runs of hidden systems:
path 1, Sanu (11 x 20):
[[-22  13  -1 -29 -43  26  -4  -9 -28 -13  32  -8 -16  23  36  -3 -58 -23
   27   6]
 [ 19  -7  10 -50  -6 -13  28  -3 -17 -10 -31  -7 -27 -38   1 -38 -25 -15
   33 -14]
 [-14 -31  22 -19  17 -27 -23  19 -19  -2 -16  53   8 -24   5   5  14 -15
   35  20]
 [ 22 -33 -13 -36   7 -11 -25 -18   5   5  -8  12  22  17  -6  36   9  32
   20 -12]
 [ 22 -14 -11   5   6   2   5 -21  20 -15   6  19  26  50 -15 -29   5  -2
   12   3]
 [-20 -10 -19   9 -25 -23   0  12  17  12  11  -7   6  42  14 -10 -29 -26
   15 -15]
 [ -9 -14   4 -11   3  -6  35  11  26  25  -6  -2 -36  -5   4 -16 -15   7
    4  -5]
 [ -2  -4  31   4   3   3  10  35  13   0   0  37 -11  -9  -9  13   9   0
    3 -21]
 [ 21   8 -12   7  14 -27 -15  19  12  -1 -14   3   5  -4 -18  27   9   5
   -8 -24]
 [  7  10 -18  25   9 -11   1  -5  21   0   7   4   4   9   4   3  25  16
  -10  23]
 [-10   2 -10  24 -33  18   7 -10   8   2   6  -5  -1  14  11   8   1  10
  -19  -6]]
path 2, vam (11 x 20):
[[  5  16 -32  70 -12 -44 -11 -17  10  19 -33  -6 -28 -19 -38 -26   9   6
    0   1]
 [ -8   2  22  12  23 -20 -13  24  21  -4   8  29  22   0 -12  76  10  13
  -25  22]
 [ 41  22   6 -18  -4 -12  30  -8  23 -15  10 -60  -4  -7 -23  13  18  15
   10 -10]
 [-18  11 -12  11  16   1  33  -4   8 -11  -7 -15   4 -13  39 -11   4 -15
  -42  45]
 [  5   8 -13 -35  22  39 -10  11  -5  17  21 -10  -3   7  27  13  -5  26
  -21 -24]
 [ 16   3  -2   9   2  31   0 -33 -18   3  -4   6 -13 -12 -10 -50  18  21
    5   6]
 [-25   3  10  24  10   7 -36  14 -30   7   9   9  18 -11   7   5  15 -21
   -4   4]
 [ 17  19  -7  -9   5 -17 -29 -12 -17   1   3 -11 -14  -3 -25  15 -26   6
   24   0]
 [ -5  -1  27  -6 -21  -9  16 -15  -6 -19  -8  11  -3 -22   1  16   2   2
   10  35]
 [-12  -2   2  -9 -19   7   5   2  -7  -7  -5 -33  10  -1  10  27 -14 -20
  -14 -19]
 [  7  -7  -9 -20  13  -1  13 -18  -1   1 -19   1   8   3  -3 -20 -33  -2
  -15   0]]
path 3, Sanu (11 x 20):
[[ -3   8  32  43 -13  10  25 -20  10   3  24  -3   5  27 -40 -66   9 -15
   17  17]
 [-39  -5   5  13 -20 -14  -6  18  -2  13   2 -30 -33   2  -5  44 -49 -45
   16 -11]
 [ 21   4  19 -43  40   3  45  10  18 -14 -12 -10 -33 -39   6  15   7  10
  -10  20]
 [  7  -3  14   7  -6  12 -18  29 -10 -31   6  32  21  -9  19  20  58 -14
    8 -18]
 [ 16  -2 -61   6  14  -7 -34 -18  -6   9 -25 -10  12   6  11   5  -1   9
  -23 -20]
 [ -8  15  -4   7  -1  12   8 -18   0  15  25  12  17  20  14 -43  -8  25
  -16  37]
 [-14  -2  20  11 -47   9   0  -3 -13  20  11 -16  -9   3 -19 -14 -24  -4
   16 -29]
 [ -1   3  16   0  28 -15  12   0  -1   2 -22  -6 -30 -25 -34   1 -32 -24
    6   9]
 [ -1   3  28 -20  13 -12   0  21   1 -17  16   5   4 -15  11  43  20  -4
   15  25]
 [ 25 -17 -20  -3  -4  11  -7 -13   5 -21 -16  -7   0  -2   9  21  41   7
   10 -19]
 [ -1  -1 -32  11  12  11 -10 -12  -4 -11  -8  20  21  23  22 -17  -5 -11
  -25   8]]
path 4, midak (11 x 20):
[[  3  27  38  10   0 -47   4  37  -5   5   6  -2  -6 -27 -32 -30  -2 -23
   26  -5]
 [-12 -10  23  19   0  -5   4 -20  14  11  -2  30 -34  -5 -38  29 -23  20
   15  40]
 [ 15  -1   6 -27 -12  26  -6 -31 -12 -47   7   2  29  16   8  48  -5  -2
    2  15]
 [ -4  -9 -20  -3   1 -37  -6  -5 -16  -5 -35 -19  56 -12  13 -12   7 -26
  -26  -1]
 [-46 -28 -11   2   6   0  -2   8   4  55  -1 -15 -16  -2  28  -7  -8   4
   -9   2]
 [ 15   5 -12 -13  -4  43   8 -15   6   1  27 -24 -38  30   5 -20  -9   4
   26 -21]
 [ 30  28   2  11  20  -5  21  24  12 -39 -11  11 -10  -6 -13 -20   5 -33
   -6 -18]
 [ -7  -9  35  -8  17 -37  -6  34   5  12  -9  35  -6 -30 -18  24   7   2
   15   8]
 [  3 -22   6 -10 -32  -1  -9 -38  -2   2   5  19  -4   7   0  18   3  39
   32  29]
 [  4   9 -26   4 -22  14   0 -20 -10 -30  -5   5  39  27  26   0 -16 -13
  -32  -4]
 [-10   4  -4 -14  24 -15   2  28  -6  28 -10 -26  31 -13  10 -10  -9  -6
  -42 -22]]
path 5, Rafes (11 x 20):
[[ 15  -1 -24  13 -27  30 -12 -57  -7  24 -18   5 -46   2 -35  -1 -41  49
    1 -12]
 [-29  -1  61 -24   6  14  11  16 -25 -17  18   2  44   3  -3  20 -33 -42
  -18  14]
 [ 32 -27 -23 -21  18 -23  15   8  36  15 -25 -24   0  11 -19  -3   6   5
    4 -55]
 [-17 -11   2  22  25  -2  15 -20   9  -4  -9  33 -32   0  -6 -23 -13 -16
   11  57]
 [-12 -20  -4 -26 -18  10 -15  17  -8 -14  18  -6   6   9  52  27  32 -18
   32 -12]
 [ 46  37 -25   5 -19  -8   0 -20  -7 -29  -9  -2  -6   0 -16 -26  -6  10
    7 -15]
 [-27   5  12   7  -2 -32  -8  19 -14  17 -10  27  30 -22  12  -9 -10   1
  -27  22]
 [  0 -22   1 -19  -7  31  -8 -15   2  31  12   0  -9  10   1   8   3  43
    5 -19]
 [  7  12  32  12   7  24  17  -3   3 -21  17   1   9  20 -30 -12 -11 -24
   -2  -3]
 [  0  -8 -10   9  15 -28   8  39  27   1 -16   7   2  -1   6  18  13 -17
  -11 -22]
 [  2  -7  -9   6  -2   6  11 -25  10   0  -8   8 -42 -16   8   7  13  24
   11  30]]
path 6, vam (11 x 20):
[[  1 -21 -25 -38  62  45 -35  18 -13  18  19  -2 -27   9  29   3  12 -10
   18 -27]
 [ 28  -5 -29   0  -7  21 -28 -36 -22 -23  -6  34 -28   0   9 -38  37  13
   52  14]
 [-16  15  -2  25 -49 -16 -43  17 -34 -20   8  26  30  -4  29  13  19 -16
   12  -3]
 [ 13  35 -14   2 -37 -41 -18  -3 -12   9  -5  -8   8   2 -25  13 -55  18
   -5 -17]
 [-13  -6  49   4 -17 -16  35  -7  13  15 -14  14   4 -20 -31   9 -23  22
  -19  25]
 [-18 -22  27   6  16  18  23   5  16  13  -1 -48   1   1 -25  25  -2 -26
  -13 -22]
 [ 13 -14 -16 -18  57   4  12  -8  11 -14 -14 -12  -5  12  -3 -10  -8 -31
    3  10]
 [  1 -20  -8 -35  13   6  -1  11   1  -5  10  16  -5   2  44  -9  33   1
   31  10]
 [  2   2 -34  13 -37  17 -17 -12  -6  -6  13  -1 -14  19  32 -13  13   4
   19 -14]
 [  5  22  -5  18 -19  -3 -14   9 -12  -9   0  41  21   8   0 -13 -17   2
  -19 -12]
 [ -1   9  22   7 -11 -29  -7  18  -4  29  -3   4   3 -22 -29  -8  -7  17
   -1 -17]]
path 7, gedus (11 x 20):
[[ 55 -10 -25  -1 -10  -3  33 -47  17 -30 -58  27 -18 -31 -12 -41  38  41
   -3   1]
 [-22 -21  19  28 -41  -6  -1  -9 -14  34 -27  39  64 -14  -8 -30  10  35
  -52 -14]
 [ 12  21 -10 -28   4 -24  -6   1   5  45  22 -27  40  32 -23 -12 -64  35
  -33 -23]
 [-34   8  30   7  25 -15  37  42  39  36  39 -29 -26  19  -9  -7 -26 -18
    3  17]
 [ -7 -13  10  -4  23  43  -4  35  21 -12  25  -4 -46  13   9  70  17 -25
   23 -30]
 [ 35   9 -30   6  22  37  14 -22  16 -62 -10  10 -26   1  27  20  43  -6
   -6  20]
 [ 17  15 -10  20 -33 -11  -8  -1 -20 -24 -21  23  27 -38  29 -16  64  19
  -15   0]
 [  7  12 -29  13 -34 -24 -24 -32 -20  39 -22 -14  13 -16 -12 -21 -14  51
  -22 -14]
 [-30  25  25  15  -7  -6   1  -8 -15  42  25 -11  10  10 -28 -24 -59   9
  -19  25]
 [ -9  17  36 -14  27   2  -3  34  -3   5  34 -36  -7  11 -29  23 -38 -40
   15 -19]
 [  0 -19   2  -5  51   7  11   8  21 -21  -4 -24 -36  -3  -4  43  20 -42
   26  15]]
path 8, gedus (11 x 20):
[[ 12 -14  15 -37 -23 -31   4   8   2  44   0  14 -19 -14 -13 -39  -9  48
   41 -19]
 [-24 -30  12  33   3  35  15  -9  19  33  -1  13 -19  35 -38 -21 -39 -13
  -11 -27]
 [  3  10  14 -29  41  12   7  39   7 -28  11  26  28  19  10  29 -30 -31
  -33  -9]
 [ 36  -3   0 -24  21 -31  28  27  40 -13  -5  -4 -18 -15   4   5  49  13
   23  -4]
 [-15 -39 -12  42 -28  21   4 -16  26  15 -13  21 -16   4   9  16  47  27
   -5  -9]
 [ 13  32 -23  -1 -25  29  -6 -21 -11 -20  12  15  32  25  21   3 -25  24
  -45  -4]
 [ 11  50   6  -8  -4 -32  24  29  -1  10   8 -30   6 -26   6 -41  -9   5
  -21  -2]
 [-27 -14  16  16  17   7 -10  15   4  56   4 -21 -44 -24 -21  19   1  15
    1 -16]
 [  0   5   6  14  32  49 -17 -22   4 -15  30   9 -14  35 -23  34 -13  -3
   -2  21]
 [ 25  33   4   9   9 -16   4  22  -1 -57   8  -6  26   0   5   9  28 -41
    0   5]
 [  4 -12 -23   3 -15 -39  -6  -4   1   7 -36 -21 -12 -44  19  22  36  12
   10  -3]]
path 9, Rafes (11 x 20):
[[-21  -2  13  15  35 -14   2  36   2   9  -4 -23  15 -15  -2   5  17 -39
  -17  -6]
 [  9  -6 -28   8  29   6 -17 -14   9  17  -6 -14 -44  -6  -8  16  16  16
   16   5]
 [-14  12  16  11  -6   3 -14 -13 -21 -16  20 -19  -3  -3  -3  15   2 -26
   25  34]
 [  8   7 -25  -1 -13 -21 -23   7 -11  -1 -10 -30  14   0   0  16 -10 -16
    0 -33]
 [  0  11  -5  -5  10 -17  -4 -16  -8  15 -14   1 -11 -11 -17  -5 -44  11
   -9  18]
 [-25 -29  25 -21  -1   3  -4   2 -11  23   8  -9  10   3   0   2 -12 -10
   17   0]
 [ 18 -11  -6  -7   9  13  -5  -6   3 -10  -5  -2  -8  23 -20  -8 -16 -18
   19 -31]
 [  4  -1   2  -3  14 -33   4  16   9 -15  -9  24   1  -2  -1   3 -10 -22
   11  15]
 [ -3 -23 -10  -8 -23 -15   1  -9   4   5 -11  10  -9  -6  20   4  15  13
   25   4]
 [  4   5  -2  -3 -25  21  -3 -24 -17 -20   1   8   8   6  10 -10 -11  -3
    2   2]
 [  8  12  -1 -17   1 -13   1  16  -4  -4  -1   5  34   5  10  -9 -10  -2
  -19 -14]]
path 10, fad (11 x 20):
[[  3  26 -10 -46  26 -35  39  16  28   9   9 -33 -33 -17  31   7 -24  17
   -5  40]
 [-27 -37  38  -3  -1  54   7 -19  -8  40  15 -34 -33 -21  -5   5  25  22
   12  -2]
 [ 24  -7 -20  19  44  45 -24   2  -6  -9  -8  17   2  22 -27 -17  13 -22
  -10 -54]
 [  2  29 -10 -10  37 -38 -16  37  -9 -22   5  26  34 -12  37   4  19 -17
  -17  34]
 [-21   4  14  21 -40 -19 -24  -9 -13  22  10   3 -27 -31  -1  39  10  35
   23  32]
 [  0   8  -9  41 -35  51   8 -39   1 -11   0   4 -15  30 -19 -16 -31  -4
  -18 -20]
 [ 24  33  -2 -21   6 -23  23  25  -1 -20  -6 -18  50   2   3 -34 -15 -23
  -35 -26]
 [ -1  -1  26 -24  24 -51   8  14   6  22   0 -27 -26 -35 -22  19  -4   7
   31  32]
 [-26 -42  16  11  10  59  -9 -35  -3  10  11  -4 -23  19 -18  36  -6  -3
   11   8]
 [ 29   1 -30  -3   9  24 -20  -5 -15 -33  -5   0  45  26  12 -14  23 -20
  -12 -41]
 [  0  21 -18   7   5 -71  -6  34   3  -7 -10   0  -1 -24  24  -8  21 -20
   18  24]]
path 11, midak (11 x 20):
[[-32  -7  19 -10 -28 -43  12  44   4   2  -7  -2  54  -8  31  37  -9 -19
  -30  -6]
 [ -9 -36 -11 -13 -21  -8   3 -35   6  57 -20 -39 -10  -4 -21  -4 -21  41
    0 -21]
 [ -1  -8 -13  20 -13  70  35 -16  18 -21   4 -14 -27  19  24  -4  19  -9
  -21 -22]
 [ 21   1   6   1  32  -5 -16  43  -5  -8  -8   7  17   0 -23 -12  15 -37
    4 -61]
 [  3 -10   8  15  23 -27  -6  12  16  29  -6  29 -29 -31 -10  -8  44  36
   18  21]
 [ -5   7  -1  10 -47  15 -21 -10  -6 -16  33  32 -10  27  17  17   1  18
   34  11]
 [ 30  37 -24  -2   0  -6 -11 -14 -18 -25 -13   6  36   6  -8  -6 -29   3
  -39  -8]
 [-24  11  26   0   9 -11  14  23  -9  25   0 -23  20 -37  15   2   7   4
  -42  14]
 [-22 -24  20  16 -16  13  -3 -21   2  36  20 -35 -16  14 -30  -4  -7   4
   31  -5]
 [ 20   8 -22  23  21  36   3 -24  13 -30  -2  -9 -20  25 -15  14  -1 -20
   -8  -4]
 [  9   9   3 -13  32 -19 -15  37 -11 -23 -11   0  13 -24  10  24  23 -32
   -1 -11]]
path 12, fad (11 x 20):
[[-18 -17  30  35 -19  35  34   8  23  17 -12  -6 -22 -12 -24  27   4   1
  -35 -42]
 [ 39  21 -28 -25  47  22  10 -14   4 -13 -20  -4   4  -5  -4  -4 -16  14
  -50 -13]
 [ -7   5  19   6  32 -22   3   7   1  17  14 -25  19 -24   1 -11  49  10
   -6  40]
 [-16   2  -5  35  10  14 -35   2   3  30  22 -10 -32  11 -26  37  -4   9
    7 -11]
 [  7  31 -16  -1   6  47 -11 -12 -25 -30  21   3   4  18  20 -13 -13 -16
  -16   3]
 [  5  26  20   4 -15 -32  -7  26 -21 -14  -4 -12  25 -32  -2  -9  19 -20
    1 -11]
 [-12   2   7  17   1 -21  -2  -9   2   5 -17   1 -30 -15 -29  29 -37 -11
    6  20]
 [-10 -13   6 -12  -8  31   5 -40 -13  -5   0 -12  26  18   1   4 -22   0
  -19  10]
 [ 26   1 -10  -3   0 -25  -5  -1   2  -7  -3 -27  28  11 -19 -23  16 -10
   17 -23]
 [-18  -6  -5   1  18 -31   2  20  16   6   4  -9 -20   6   6  12 -13 -29
   23  18]
 [-18 -21   4 -24 -12  31 -14 -16 -22   9   4  -2  -7  -3  21  21 -11   5
   10  -2]]

runs to name:
path 13 (2 x 20):
[[ -4   5   2   4 -20 -45   5  -4 -15   8 -21 -29  45 -16  -4 -26  -3 -11
  -16  -5]
 [ -7  -6   1   2  10 -34  -3  -9   9  31   0 -19 -19  10 -37  -4 -41  -2
   25  11]]
 : fad
path 14 (2 x 20):
[[-32 -21  37  21   3  -8   5   7   0  20 -23 -46  -7 -22 -51  47 -33 -45
  -12 -25]
 [  3 -31 -15 -22  47   6   5 -23   8  -4 -38 -35 -27  -7 -19  51 -33 -29
   -2  -3]]
 : Rafes
path 15 (2 x 20):
[[ 17  22  33  28 -16 -22 -27  -3 -28   1  11  26  31   7 -63 -42  -9  -4
   25  -9]
 [-11  -4  -9  13  -4 -54 -19 -23   4  15  -3 -37 -19   3 -32  33 -32 -11
   38  34]]
 : Sanu
path 16 (2 x 20):
[[-13  -3  33  -5  -5  -6  33  33  14  15 -13 -20 -11 -19 -22  12 -30 -20
  -19 -42]
 [ -1 -26  14 -25  45  32  18  -5  21   9   2 -11 -16   0  -4  38   3  12
  -16   6]]
 : gedus
path 17 (2 x 20):
[[-19  -4   5 -24  30  16   1  44 -14  18  -5 -17  11  -4  14 -14 -26 -42
  -26 -48]
 [  8 -33 -25 -19  31   2  -7 -27   2  30 -24  17 -39  -6 -11 -36  -9  22
   28   4]]
 : vam
path 18 (2 x 20):
[[ -5   6 -27 -11 -20  26   2   2 -15  23   5 -18  -9 -13  48 -41  16  23
  -12 -21]
 [  2  11  11  17  15  -6  -2  27  -5  29  -4  20 -24 -24 -19 -54   2  -1
    7 -23]]
 : fad
path 19 (2 x 20):
[[  5 -34  23 -30 -13 -15  -7  23 -22  -6 -23  59  17 -23  11 -39  27 -10
   37 -24]
 [ 30 -23  -8  -6  -8  10 -24 -21  -4 -24 -15  67  23  13  -6  -7  29  28
   16  -7]]
 : Rafes
path 20 (2 x 20):
[[ 30  17  11 -16 -33 -50  27  22   9 -35 -30   7  22 -29   0   0  11  -4
   -4 -21]
 [-27 -15 -23   8 -19 -39  19   3  24  38 -24 -27  11  -7  25   7  -7  16
  -37   4]]
 : vam
path 21 (2 x 20):
[[ 10 -14  12  -9   6  61  10 -31 -22  -7  10   3  -5   2   3 -56  22  -1
   16  -2]
 [-24   0 -10  19  14  10 -45  18 -43   3   2  12   7  -5  16 -28   5 -46
   12 -10]]
 : vam
path 22 (2 x 20):
[[-22 -12 -10  -8  -5  -7  -7  19 -23  -3 -42 -15 -16 -10  -8  21 -75 -73
   -6 -56]
 [ 12 -64  -3 -54  11 -25  11 -21  11   9 -57  44  -2  -4 -14  -1 -33  13
   24  -5]]
 : vam
path 23 (2 x 20):
[[-32  24  -5 -13   0 -17 -23  21 -23  42   9 -13 -19 -16   9  20 -68   6
  -16   2]
 [  0 -17  42 -36   1  16   5  -5 -19  30   1 -28 -27 -21 -40  -3 -34   2
   32 -27]]
 : Rafes
path 24 (2 x 20):
[[ 15  38  14 -18 -12 -18 -18  -6 -39  19   7  24  60 -14 -10 -36 -27  50
  -39  10]
 [ -5  15  20  13   7 -46   7  21  12  58  18 -48   2   6 -56 -32 -32   3
    7 -22]]
 : gedus
path 25 (2 x 20):
[[ 27   4  -4 -52  58  18  37 -17   3 -39   1   0  12  28   3 -49 -41 -42
   -2  29]
 [-14 -41  45 -36   8 -40 -10  31  -3  14   5 -25  45 -22   4  36  53  -7
   32  -3]]
 : fad
path 26 (2 x 20):
[[ -1   3  70 -17  20 -21  -8  19 -42 -29  -3  10  13 -41 -36  -6   8 -57
   47  21]
 [-14 -37  18   8  -2 -14 -29 -21  -8 -25 -30  24  15   2 -35  87 -23 -29
   14  12]]
 : fad
path 27 (2 x 20):
[[-12  -6  11 -17 -25   4 -12  -1 -23   5   2   8 -25 -29  23   9   8  10
   32   7]
 [  4  -1  -7   3 -16  16  -9 -33 -22 -10  -7  21   6  12  -4 -34 -23  -3
    3   5]]
 : midak
path 28 (2 x 20):
[[  4  40  -1  -3  51  15  -7  44 -11   4   1   2 -19 -29   3   1 -12 -13
  -38 -20]
 [ -4  22  33  -1  30  13 -18  -6 -34   2   5  10  -4 -47  -9  15  14  18
  -11  43]]
 : fad
path 29 (2 x 20):
[[ -5  -3  10 -18 -29 -18 -25  22 -26   0  12   8   5 -17  26  -4  25  -4
   45  -8]
 [ -7 -12   2  21 -25   0  -3  -1   0  -8 -21  43 -36  -5  -9  -1 -16 -17
   25  -7]]
 : fad
path 30 (2 x 20):
[[ -7  59  42  43   4 -26  12  52   5   5  52 -33  26   2 -21 -29  27 -26
  -10   9]
 [-21   9 -20  45  -9   7 -17   1   4  25   2 -54 -80 -35   3  44  27  -1
   17  -6]]
 : Sanu
path 31 (2 x 20):
[[  4   0  -2 -21   6  -6 -35   5 -18  11  18  -8  36  14  -1  17  -2  12
    2 -11]
 [  1  16 -21  22  -9  -8   9 -18   4  13  -1 -30  -1  -8   9 -22  16  16
  -14  17]]
 : midak
path 32 (2 x 20):
[[ 11  50  -9  -6  -9 -18  13  32   9  11  25 -12   2 -11  25 -13   1  30
  -26  -4]
 [ -5  27  32  24 -36 -10  17   9   5  19  12 -20 -21 -16 -31  -8 -18  10
    1 -16]]
 : midak
path 33 (2 x 20):
[[ -9 -15  10 -29 -19  11 -14 -17 -37 -22  -5  -6   9 -23  29   9  13 -18
   28  14]
 [  8 -31 -12 -38  15  15 -15 -30 -29  -8 -25   1  14  -7   9  -9  -6  -8
   10  -2]]
 : Sanu
